The table, row by row:
array([-1.19, -1.17,  0.48,  2.06,  0.19,  0.16,  0.16, -1.67, -1.20, -0.12,  2.21, -1.75, -0.28, -0.30, -0.90,  1.36, -1.26, -2.50, -1.17,  0.13, -0.90, -1.05,  0.83, -2.48])
array([ 0.48,  1.10,  2.30, -1.05, -0.52,  0.08,  1.61, -0.81,  0.07,  1.38,  0.35,  0.13, -1.93,  0.43,  1.02, -0.68,  2.89, -0.09, -0.72, -0.90, -0.44, -2.39, -0.78, -0.91])
array([ 1.23, -0.39,  0.35,  0.59,  1.37,  0.06, -0.85, -2.06, -0.86, -1.16,  1.53, -0.53, -1.27,  1.08, -0.94,  0.81,  0.36,  0.32,  0.03,  1.26, -1.17, -0.10,  0.65, -2.30])
array([ 0.17, -0.48, -2.08, -1.56, -1.26,  1.17,  0.39, -1.67, -1.05,  1.82, -0.71,  0.04,  0.13,  0.51,  1.02,  0.31, -1.20, -1.66,  0.99, -0.50, -1.50,  0.23,  0.34, -1.51])
array([-0.16,  0.77, -1.22, -1.04, -1.61,  0.00, -0.20,  2.26,  0.98,  0.68, -1.82,  1.03,  1.40, -0.73,  1.10, -1.15,  0.27,  0.82,  0.47, -1.29,  1.34,  0.16, -0.91,  2.77])
array([-0.46,  0.66,  1.76,  0.60,  0.43,  0.97, -1.83,  1.89, -0.01,  0.35,  2.39,  0.03,  0.84, -0.41,  0.71, -1.22,  0.20, -0.91, -0.49, -1.47,  0.09, -0.50,  0.13,  0.93])
array([ 0.25, -0.75,  0.64,  0.88,  1.04, -0.24, -0.03, -1.90, -1.02, -0.77,  2.17, -0.99, -0.13,  0.37, -1.03,  0.55, -0.22, -0.62, -0.44,  0.87, -1.02, -0.49,  1.14, -1.91])
array([ 0.98, -1.35,  0.58,  1.16, -0.96,  0.81, -0.66, -1.49, -2.20,  0.78, -1.94, -0.25, -0.47,  0.83, -0.51, -1.47, -4.60, -0.33,  0.00, -0.08,  0.08, -0.96, -0.58, -0.88])
array([-1.20, -0.76,  0.37,  1.88,  0.65,  0.18,  0.53, -1.36, -0.54,  0.48,  1.41, -1.33,  0.41, -0.25, -0.61,  1.02, -1.82, -2.03, -0.60, -0.33, -0.02, -0.50,  0.69, -2.03])
array([-0.74,  0.64,  2.05,  0.53,  0.63,  1.61, -2.41,  2.69,  0.14,  0.05,  2.92,  0.26,  0.75, -0.91,  1.24, -1.15,  0.45, -0.83, -0.51, -1.67, -0.31,  0.30, -0.22,  0.79])
array([-2.17, -0.55, -0.93,  0.68, -1.32,  0.00,  0.49,  1.05,  0.52,  1.80, -1.13, -0.34,  0.73, -1.82,  1.16, -0.76, -0.85, -1.78, -0.29, -1.85,  1.24, -0.02, -0.14,  1.20])
array([-1.32, -0.22, -0.99, -0.08, -0.84, -0.02,  0.63,  1.73,  1.13,  2.25, -2.15,  0.35,  0.82, -1.65,  1.19, -1.32, -0.24, -0.72,  0.51, -1.39,  1.48,  0.36, -1.13,  2.37])
array([-0.82,  0.23, -0.54, -1.38, -0.79,  0.05,  0.18,  1.71,  1.12,  1.26, -1.45,  0.53,  0.71, -1.05,  1.33, -1.55, -0.01,  0.57,  0.42, -1.42,  0.99,  0.33, -0.73,  1.69])
array([ 0.68,  0.72,  3.61,  0.55,  0.52, -0.56,  1.20,  0.04,  0.27,  0.45,  0.73,  0.29, -1.91,  0.31,  0.17, -1.00,  3.29,  0.34, -0.47, -0.40,  0.47, -2.39, -1.02, -0.53])
array([-1.15,  0.71, -0.79, -0.52, -0.37, -1.28,  1.15,  0.44,  1.81, -1.47,  0.10,  0.45,  0.32, -0.02,  0.27,  1.42,  3.58,  0.76,  0.27,  0.87,  0.35,  0.82,  0.52,  0.10])
array([ 0.59, -0.72, -0.21,  0.34, -0.88,  0.16,  0.17, -2.08, -1.98,  0.71, -2.78, -0.75, -0.81,  0.28, -1.12, -0.43, -3.76,  0.38,  0.35, -0.42, -0.08, -0.42, -0.39, -1.31])
array([ 2.65,  0.35,  0.50, -1.51,  0.97,  0.58, -1.15, -1.11, -0.22, -2.57,  0.88,  1.12, -1.31,  2.03, -0.86,  0.18,  1.70,  2.27,  0.60,  1.74, -1.14,  0.40, -0.49, -0.50])
array([ 1.02,  0.66,  2.47, -0.51, -0.43, -0.03,  1.05, -0.77, -0.17,  1.09,  0.66, -0.02, -2.06,  0.36,  0.70, -0.54,  2.57, -0.22, -0.58, -0.64, -0.16, -2.27, -0.31, -1.42])
array([ 2.79,  0.67,  0.86, -1.43,  0.86,  0.44, -0.68, -0.85, -0.11, -2.00,  0.25,  1.30, -0.90,  1.87, -0.76, -0.08,  1.63,  2.57,  0.37,  1.74, -0.39,  0.41,  0.24, -0.33])
array([ 1.16, -0.90,  0.11,  1.38, -0.11,  1.10, -0.16, -2.05, -2.08,  1.17, -1.97, -0.31, -0.95,  0.45, -0.59, -1.04, -5.05, -0.33,  0.26, -0.58, -0.59, -1.08, -1.29, -0.85])
array([-0.72, -0.84, -3.29, -0.49, -0.49,  0.53, -1.08,  0.14,  0.20, -0.43, -0.68, -0.44,  2.27,  0.12, -0.01,  0.65, -2.89, -0.14,  1.24,  0.63, -0.76,  2.17,  0.48,  0.59])
array([-0.67, -0.67, -2.57, -2.24, -1.48,  1.72,  0.24, -1.07, -1.35,  1.79, -0.15, -0.38,  1.04,  0.15,  1.50,  0.42, -1.65, -2.00,  1.49,  0.30, -2.61,  0.73,  0.48, -1.39])
array([ 1.01, -0.34,  1.13,  1.46,  1.01,  0.16, -0.47, -1.89, -1.39, -1.61,  2.22, -0.39, -1.19,  1.23, -1.43,  1.13,  0.12, -0.35, -0.73,  1.43, -0.81,  0.02,  0.85, -2.63])
array([-2.23, -0.65, -0.59,  1.56, -0.41,  0.08,  0.01,  0.17,  0.38,  1.74, -0.38, -1.31,  1.07, -1.55,  0.51,  0.14, -1.19, -1.84, -0.23, -1.79,  0.69, -0.05, -0.20,  0.41])
array([ 0.09,  0.64, -0.72, -0.87, -0.87, -0.13, -0.17,  1.64,  0.97,  0.68, -1.77,  0.42,  0.81, -0.71,  1.29, -1.21,  0.28,  0.45,  0.32, -0.57,  1.23,  0.10, -1.13,  2.22])
array([-0.53, -0.98, -3.01, -0.17, -0.68,  0.54, -0.82, -0.01, -0.18, -0.10, -0.86, -0.39,  1.48, -0.29, -0.64,  0.44, -2.66, -0.24,  0.77,  0.35, -0.45,  2.41,  0.91,  0.10])
array([ 0.87,  0.50, -0.24, -1.17, -0.39,  0.33, -0.53,  1.93,  1.17, -0.08, -1.70,  1.70,  0.27,  0.07,  1.07, -0.95,  0.90,  1.91,  1.00,  0.13,  0.75,  0.53, -0.37,  2.00])
array([ 0.43,  0.93,  2.59, -0.92, -0.34, -0.24,  0.82, -0.27,  0.14,  1.29,  1.04,  0.28, -1.61, -0.04,  0.88, -0.68,  2.34, -0.22, -0.86, -0.76, -0.89, -2.29, -0.28, -0.88])
array([ 1.63,  0.44,  0.16, -1.47,  0.57, -0.16, -0.47, -0.22,  0.09, -1.46,  0.31,  1.16, -1.00,  1.46, -0.44, -0.39,  1.86,  2.53,  0.59,  0.99, -0.49,  0.75, -0.29,  0.20])
array([-0.68, -1.12, -3.44, -0.20, -0.62,  0.50, -0.39, -0.33, -0.48, -0.45, -0.95, -0.54,  1.82,  0.05,  0.35,  1.02, -2.58, -0.51,  0.71,  0.39, -0.78,  1.64,  0.24, -0.25])
array([ 1.01,  1.44,  2.76,  0.19,  0.12, -0.69,  0.53, -0.43,  0.40,  1.05,  0.78,  0.17, -2.98,  0.21,  0.56, -1.34,  2.94, -0.06, -0.81, -0.48, -0.01, -2.93, -0.08, -1.14])
array([-1.12, -0.42,  1.35,  1.83,  0.87, -0.09,  0.20, -2.02, -1.33, -0.13,  1.71, -1.79, -0.72,  0.10, -0.97,  0.60, -1.28, -1.86, -0.92, -0.09, -0.67, -0.89,  1.27, -2.05])
array([ 0.06, -0.59, -2.58, -1.59, -1.27,  1.57, -0.10, -0.58, -1.50,  1.75, -0.82, -0.70,  0.66, -0.22,  0.85,  0.52, -1.21, -1.79,  0.76, -0.30, -2.47,  0.15,  0.12, -1.55])
array([ 0.74,  1.05,  2.70, -0.79, -0.33,  0.41,  1.50, -1.25, -0.41,  1.18,  0.28,  0.00, -2.00,  0.61,  0.74, -0.42,  2.86, -0.68, -0.50, -0.54, -0.36, -2.58, -0.14, -1.03])
array([-0.85, -0.20, -1.53,  1.55,  0.17, -1.06, -0.88,  1.37,  0.77, -2.13, -0.57, -0.14,  1.76, -0.23, -1.44,  0.40, -1.79,  1.38,  0.30,  0.62,  1.28,  1.83,  0.63,  1.86])
array([ 1.95,  0.49,  0.49, -1.72,  0.45, -0.34, -0.93, -0.18,  0.09, -1.81, -0.24,  1.29, -0.65,  1.28, -0.12, -0.05,  1.76,  2.83,  0.57,  0.60, -0.34,  0.54, -0.32,  0.49])
array([ 0.65, -0.37,  0.70,  0.91,  1.25, -0.15, -0.02, -2.12, -1.15, -2.00,  1.79, -0.30, -1.15,  1.35, -1.05,  1.01,  0.28,  0.41, -0.57,  1.36, -1.08, -0.59,  1.10, -2.19])
array([-0.81,  0.44, -0.94, -1.13,  0.09, -1.48,  1.20,  0.32,  1.82, -1.11,  0.05, -0.17,  0.23,  0.02,  0.30,  1.15,  3.72,  0.73,  0.01,  0.75,  0.41,  1.26,  0.43, -0.36])
array([ 0.18,  0.44,  2.79,  1.09,  0.92,  2.41, -2.55,  2.03, -0.91,  1.05,  2.97, -0.04,  0.65, -0.31,  0.97, -2.13, -2.51, -1.16, -0.77, -1.77,  0.16, -0.78, -0.79,  1.03])
array([-1.08, -0.23, -1.00, -1.03, -0.90,  0.12,  0.48,  1.65,  0.97,  1.82, -1.91,  0.34,  1.64, -1.30,  1.46, -0.94, -0.59, -0.52,  0.49, -1.16,  1.62,  0.09, -0.75,  2.32])
array([ 0.21, -0.50, -2.49, -1.00, -1.27,  1.18,  0.02, -0.58, -0.42,  1.07, -0.56, -0.39,  0.58,  0.04,  0.61,  0.47, -1.61, -1.48,  0.61,  0.00, -1.50,  0.66,  0.52, -0.30])
array([-0.02,  0.29, -0.87, -0.74, -0.44, -0.34, -0.34,  0.97,  0.54,  0.33, -1.88,  1.16,  0.29, -0.31,  0.69, -0.90,  0.34,  0.60,  0.08, -0.35,  0.72,  0.13, -0.95,  1.94])
array([ 0.07,  0.58,  1.15,  0.59,  0.55,  1.67, -2.04,  1.58,  0.08,  0.42,  2.23,  0.09,  0.64, -0.65,  1.12, -0.90, -0.62, -0.89, -0.53, -1.34,  0.08, -0.33, -0.25,  0.88])
array([-1.00,  0.71, -0.59, -0.71,  0.42, -0.87,  0.42,  1.05,  1.45, -1.19,  1.56,  0.17,  0.67, -0.34,  0.06,  0.70,  4.22,  0.46, -0.10,  0.71,  0.19,  0.79,  0.18,  0.61])
array([-2.22, -0.56, -0.32,  2.15,  0.41, -0.16,  0.50, -1.23, -0.64,  0.59,  1.55, -1.69, -0.33, -0.76, -0.33,  0.82, -1.91, -2.59, -1.16, -0.60, -0.48, -0.73,  0.96, -1.77])
array([-0.54,  1.19,  2.32,  0.79,  0.69,  1.38, -2.55,  2.96,  0.10,  0.43,  3.37,  0.05,  1.04, -0.42,  1.63, -1.09,  0.36, -1.09, -1.23, -1.55,  0.19, -0.68, -0.10,  1.16])
array([-1.46, -0.41,  0.93,  2.50,  0.31, -0.02,  0.02, -1.85, -1.10,  0.35,  1.94, -2.04, -0.14, -1.15, -1.25,  1.27, -1.67, -2.37, -0.70, -0.35, -0.33, -0.85,  0.50, -2.01])
Each row is a point on one line or plane from a hidden set. Lines and planes are numbered 0, 1, 2 and so on, in the order they first appear below.
Rows drawn again from the table, each followed by the number of its line or plane:
array([-0.72, -0.84, -3.29, -0.49, -0.49,  0.53, -1.08,  0.14,  0.20, -0.43, -0.68, -0.44,  2.27,  0.12, -0.01,  0.65, -2.89, -0.14,  1.24,  0.63, -0.76,  2.17,  0.48,  0.59]) 0
array([ 0.59, -0.72, -0.21,  0.34, -0.88,  0.16,  0.17, -2.08, -1.98,  0.71, -2.78, -0.75, -0.81,  0.28, -1.12, -0.43, -3.76,  0.38,  0.35, -0.42, -0.08, -0.42, -0.39, -1.31]) 1
array([-2.23, -0.65, -0.59,  1.56, -0.41,  0.08,  0.01,  0.17,  0.38,  1.74, -0.38, -1.31,  1.07, -1.55,  0.51,  0.14, -1.19, -1.84, -0.23, -1.79,  0.69, -0.05, -0.20,  0.41]) 2
array([ 0.48,  1.10,  2.30, -1.05, -0.52,  0.08,  1.61, -0.81,  0.07,  1.38,  0.35,  0.13, -1.93,  0.43,  1.02, -0.68,  2.89, -0.09, -0.72, -0.90, -0.44, -2.39, -0.78, -0.91]) 0
array([ 0.25, -0.75,  0.64,  0.88,  1.04, -0.24, -0.03, -1.90, -1.02, -0.77,  2.17, -0.99, -0.13,  0.37, -1.03,  0.55, -0.22, -0.62, -0.44,  0.87, -1.02, -0.49,  1.14, -1.91]) 2
array([ 0.17, -0.48, -2.08, -1.56, -1.26,  1.17,  0.39, -1.67, -1.05,  1.82, -0.71,  0.04,  0.13,  0.51,  1.02,  0.31, -1.20, -1.66,  0.99, -0.50, -1.50,  0.23,  0.34, -1.51]) 0
array([-1.20, -0.76,  0.37,  1.88,  0.65,  0.18,  0.53, -1.36, -0.54,  0.48,  1.41, -1.33,  0.41, -0.25, -0.61,  1.02, -1.82, -2.03, -0.60, -0.33, -0.02, -0.50,  0.69, -2.03]) 2
array([-2.17, -0.55, -0.93,  0.68, -1.32,  0.00,  0.49,  1.05,  0.52,  1.80, -1.13, -0.34,  0.73, -1.82,  1.16, -0.76, -0.85, -1.78, -0.29, -1.85,  1.24, -0.02, -0.14,  1.20]) 2
array([ 0.06, -0.59, -2.58, -1.59, -1.27,  1.57, -0.10, -0.58, -1.50,  1.75, -0.82, -0.70,  0.66, -0.22,  0.85,  0.52, -1.21, -1.79,  0.76, -0.30, -2.47,  0.15,  0.12, -1.55]) 0
array([-0.02,  0.29, -0.87, -0.74, -0.44, -0.34, -0.34,  0.97,  0.54,  0.33, -1.88,  1.16,  0.29, -0.31,  0.69, -0.90,  0.34,  0.60,  0.08, -0.35,  0.72,  0.13, -0.95,  1.94]) 2
array([ 0.43,  0.93,  2.59, -0.92, -0.34, -0.24,  0.82, -0.27,  0.14,  1.29,  1.04,  0.28, -1.61, -0.04,  0.88, -0.68,  2.34, -0.22, -0.86, -0.76, -0.89, -2.29, -0.28, -0.88]) 0
array([ 1.23, -0.39,  0.35,  0.59,  1.37,  0.06, -0.85, -2.06, -0.86, -1.16,  1.53, -0.53, -1.27,  1.08, -0.94,  0.81,  0.36,  0.32,  0.03,  1.26, -1.17, -0.10,  0.65, -2.30]) 2
array([ 2.79,  0.67,  0.86, -1.43,  0.86,  0.44, -0.68, -0.85, -0.11, -2.00,  0.25,  1.30, -0.90,  1.87, -0.76, -0.08,  1.63,  2.57,  0.37,  1.74, -0.39,  0.41,  0.24, -0.33]) 2
array([ 0.09,  0.64, -0.72, -0.87, -0.87, -0.13, -0.17,  1.64,  0.97,  0.68, -1.77,  0.42,  0.81, -0.71,  1.29, -1.21,  0.28,  0.45,  0.32, -0.57,  1.23,  0.10, -1.13,  2.22]) 2
array([ 0.68,  0.72,  3.61,  0.55,  0.52, -0.56,  1.20,  0.04,  0.27,  0.45,  0.73,  0.29, -1.91,  0.31,  0.17, -1.00,  3.29,  0.34, -0.47, -0.40,  0.47, -2.39, -1.02, -0.53]) 0
array([-0.82,  0.23, -0.54, -1.38, -0.79,  0.05,  0.18,  1.71,  1.12,  1.26, -1.45,  0.53,  0.71, -1.05,  1.33, -1.55, -0.01,  0.57,  0.42, -1.42,  0.99,  0.33, -0.73,  1.69]) 2
array([ 1.01, -0.34,  1.13,  1.46,  1.01,  0.16, -0.47, -1.89, -1.39, -1.61,  2.22, -0.39, -1.19,  1.23, -1.43,  1.13,  0.12, -0.35, -0.73,  1.43, -0.81,  0.02,  0.85, -2.63]) 2
array([-0.16,  0.77, -1.22, -1.04, -1.61,  0.00, -0.20,  2.26,  0.98,  0.68, -1.82,  1.03,  1.40, -0.73,  1.10, -1.15,  0.27,  0.82,  0.47, -1.29,  1.34,  0.16, -0.91,  2.77]) 2
array([-0.68, -1.12, -3.44, -0.20, -0.62,  0.50, -0.39, -0.33, -0.48, -0.45, -0.95, -0.54,  1.82,  0.05,  0.35,  1.02, -2.58, -0.51,  0.71,  0.39, -0.78,  1.64,  0.24, -0.25]) 0
array([ 0.65, -0.37,  0.70,  0.91,  1.25, -0.15, -0.02, -2.12, -1.15, -2.00,  1.79, -0.30, -1.15,  1.35, -1.05,  1.01,  0.28,  0.41, -0.57,  1.36, -1.08, -0.59,  1.10, -2.19]) 2
array([ 1.95,  0.49,  0.49, -1.72,  0.45, -0.34, -0.93, -0.18,  0.09, -1.81, -0.24,  1.29, -0.65,  1.28, -0.12, -0.05,  1.76,  2.83,  0.57,  0.60, -0.34,  0.54, -0.32,  0.49]) 2
array([ 0.98, -1.35,  0.58,  1.16, -0.96,  0.81, -0.66, -1.49, -2.20,  0.78, -1.94, -0.25, -0.47,  0.83, -0.51, -1.47, -4.60, -0.33,  0.00, -0.08,  0.08, -0.96, -0.58, -0.88]) 1
array([-1.08, -0.23, -1.00, -1.03, -0.90,  0.12,  0.48,  1.65,  0.97,  1.82, -1.91,  0.34,  1.64, -1.30,  1.46, -0.94, -0.59, -0.52,  0.49, -1.16,  1.62,  0.09, -0.75,  2.32]) 2
array([-0.46,  0.66,  1.76,  0.60,  0.43,  0.97, -1.83,  1.89, -0.01,  0.35,  2.39,  0.03,  0.84, -0.41,  0.71, -1.22,  0.20, -0.91, -0.49, -1.47,  0.09, -0.50,  0.13,  0.93]) 1
array([-1.12, -0.42,  1.35,  1.83,  0.87, -0.09,  0.20, -2.02, -1.33, -0.13,  1.71, -1.79, -0.72,  0.10, -0.97,  0.60, -1.28, -1.86, -0.92, -0.09, -0.67, -0.89,  1.27, -2.05]) 2
array([ 0.87,  0.50, -0.24, -1.17, -0.39,  0.33, -0.53,  1.93,  1.17, -0.08, -1.70,  1.70,  0.27,  0.07,  1.07, -0.95,  0.90,  1.91,  1.00,  0.13,  0.75,  0.53, -0.37,  2.00]) 2
array([ 1.02,  0.66,  2.47, -0.51, -0.43, -0.03,  1.05, -0.77, -0.17,  1.09,  0.66, -0.02, -2.06,  0.36,  0.70, -0.54,  2.57, -0.22, -0.58, -0.64, -0.16, -2.27, -0.31, -1.42]) 0
array([ 0.74,  1.05,  2.70, -0.79, -0.33,  0.41,  1.50, -1.25, -0.41,  1.18,  0.28,  0.00, -2.00,  0.61,  0.74, -0.42,  2.86, -0.68, -0.50, -0.54, -0.36, -2.58, -0.14, -1.03]) 0
array([ 1.16, -0.90,  0.11,  1.38, -0.11,  1.10, -0.16, -2.05, -2.08,  1.17, -1.97, -0.31, -0.95,  0.45, -0.59, -1.04, -5.05, -0.33,  0.26, -0.58, -0.59, -1.08, -1.29, -0.85]) 1
array([ 1.01,  1.44,  2.76,  0.19,  0.12, -0.69,  0.53, -0.43,  0.40,  1.05,  0.78,  0.17, -2.98,  0.21,  0.56, -1.34,  2.94, -0.06, -0.81, -0.48, -0.01, -2.93, -0.08, -1.14]) 0
array([-0.53, -0.98, -3.01, -0.17, -0.68,  0.54, -0.82, -0.01, -0.18, -0.10, -0.86, -0.39,  1.48, -0.29, -0.64,  0.44, -2.66, -0.24,  0.77,  0.35, -0.45,  2.41,  0.91,  0.10]) 0
array([ 0.18,  0.44,  2.79,  1.09,  0.92,  2.41, -2.55,  2.03, -0.91,  1.05,  2.97, -0.04,  0.65, -0.31,  0.97, -2.13, -2.51, -1.16, -0.77, -1.77,  0.16, -0.78, -0.79,  1.03]) 1
array([-1.32, -0.22, -0.99, -0.08, -0.84, -0.02,  0.63,  1.73,  1.13,  2.25, -2.15,  0.35,  0.82, -1.65,  1.19, -1.32, -0.24, -0.72,  0.51, -1.39,  1.48,  0.36, -1.13,  2.37]) 2
array([-0.85, -0.20, -1.53,  1.55,  0.17, -1.06, -0.88,  1.37,  0.77, -2.13, -0.57, -0.14,  1.76, -0.23, -1.44,  0.40, -1.79,  1.38,  0.30,  0.62,  1.28,  1.83,  0.63,  1.86]) 0
array([-1.19, -1.17,  0.48,  2.06,  0.19,  0.16,  0.16, -1.67, -1.20, -0.12,  2.21, -1.75, -0.28, -0.30, -0.90,  1.36, -1.26, -2.50, -1.17,  0.13, -0.90, -1.05,  0.83, -2.48]) 2
array([-1.00,  0.71, -0.59, -0.71,  0.42, -0.87,  0.42,  1.05,  1.45, -1.19,  1.56,  0.17,  0.67, -0.34,  0.06,  0.70,  4.22,  0.46, -0.10,  0.71,  0.19,  0.79,  0.18,  0.61]) 1
array([-0.81,  0.44, -0.94, -1.13,  0.09, -1.48,  1.20,  0.32,  1.82, -1.11,  0.05, -0.17,  0.23,  0.02,  0.30,  1.15,  3.72,  0.73,  0.01,  0.75,  0.41,  1.26,  0.43, -0.36]) 1
array([-2.22, -0.56, -0.32,  2.15,  0.41, -0.16,  0.50, -1.23, -0.64,  0.59,  1.55, -1.69, -0.33, -0.76, -0.33,  0.82, -1.91, -2.59, -1.16, -0.60, -0.48, -0.73,  0.96, -1.77]) 2
array([ 0.21, -0.50, -2.49, -1.00, -1.27,  1.18,  0.02, -0.58, -0.42,  1.07, -0.56, -0.39,  0.58,  0.04,  0.61,  0.47, -1.61, -1.48,  0.61,  0.00, -1.50,  0.66,  0.52, -0.30]) 0
array([-0.74,  0.64,  2.05,  0.53,  0.63,  1.61, -2.41,  2.69,  0.14,  0.05,  2.92,  0.26,  0.75, -0.91,  1.24, -1.15,  0.45, -0.83, -0.51, -1.67, -0.31,  0.30, -0.22,  0.79]) 1
array([ 2.65,  0.35,  0.50, -1.51,  0.97,  0.58, -1.15, -1.11, -0.22, -2.57,  0.88,  1.12, -1.31,  2.03, -0.86,  0.18,  1.70,  2.27,  0.60,  1.74, -1.14,  0.40, -0.49, -0.50]) 2
array([-0.67, -0.67, -2.57, -2.24, -1.48,  1.72,  0.24, -1.07, -1.35,  1.79, -0.15, -0.38,  1.04,  0.15,  1.50,  0.42, -1.65, -2.00,  1.49,  0.30, -2.61,  0.73,  0.48, -1.39]) 0
array([-0.54,  1.19,  2.32,  0.79,  0.69,  1.38, -2.55,  2.96,  0.10,  0.43,  3.37,  0.05,  1.04, -0.42,  1.63, -1.09,  0.36, -1.09, -1.23, -1.55,  0.19, -0.68, -0.10,  1.16]) 1
array([-1.46, -0.41,  0.93,  2.50,  0.31, -0.02,  0.02, -1.85, -1.10,  0.35,  1.94, -2.04, -0.14, -1.15, -1.25,  1.27, -1.67, -2.37, -0.70, -0.35, -0.33, -0.85,  0.50, -2.01]) 2
array([ 1.63,  0.44,  0.16, -1.47,  0.57, -0.16, -0.47, -0.22,  0.09, -1.46,  0.31,  1.16, -1.00,  1.46, -0.44, -0.39,  1.86,  2.53,  0.59,  0.99, -0.49,  0.75, -0.29,  0.20]) 2
array([-1.15,  0.71, -0.79, -0.52, -0.37, -1.28,  1.15,  0.44,  1.81, -1.47,  0.10,  0.45,  0.32, -0.02,  0.27,  1.42,  3.58,  0.76,  0.27,  0.87,  0.35,  0.82,  0.52,  0.10]) 1
array([ 0.07,  0.58,  1.15,  0.59,  0.55,  1.67, -2.04,  1.58,  0.08,  0.42,  2.23,  0.09,  0.64, -0.65,  1.12, -0.90, -0.62, -0.89, -0.53, -1.34,  0.08, -0.33, -0.25,  0.88]) 1
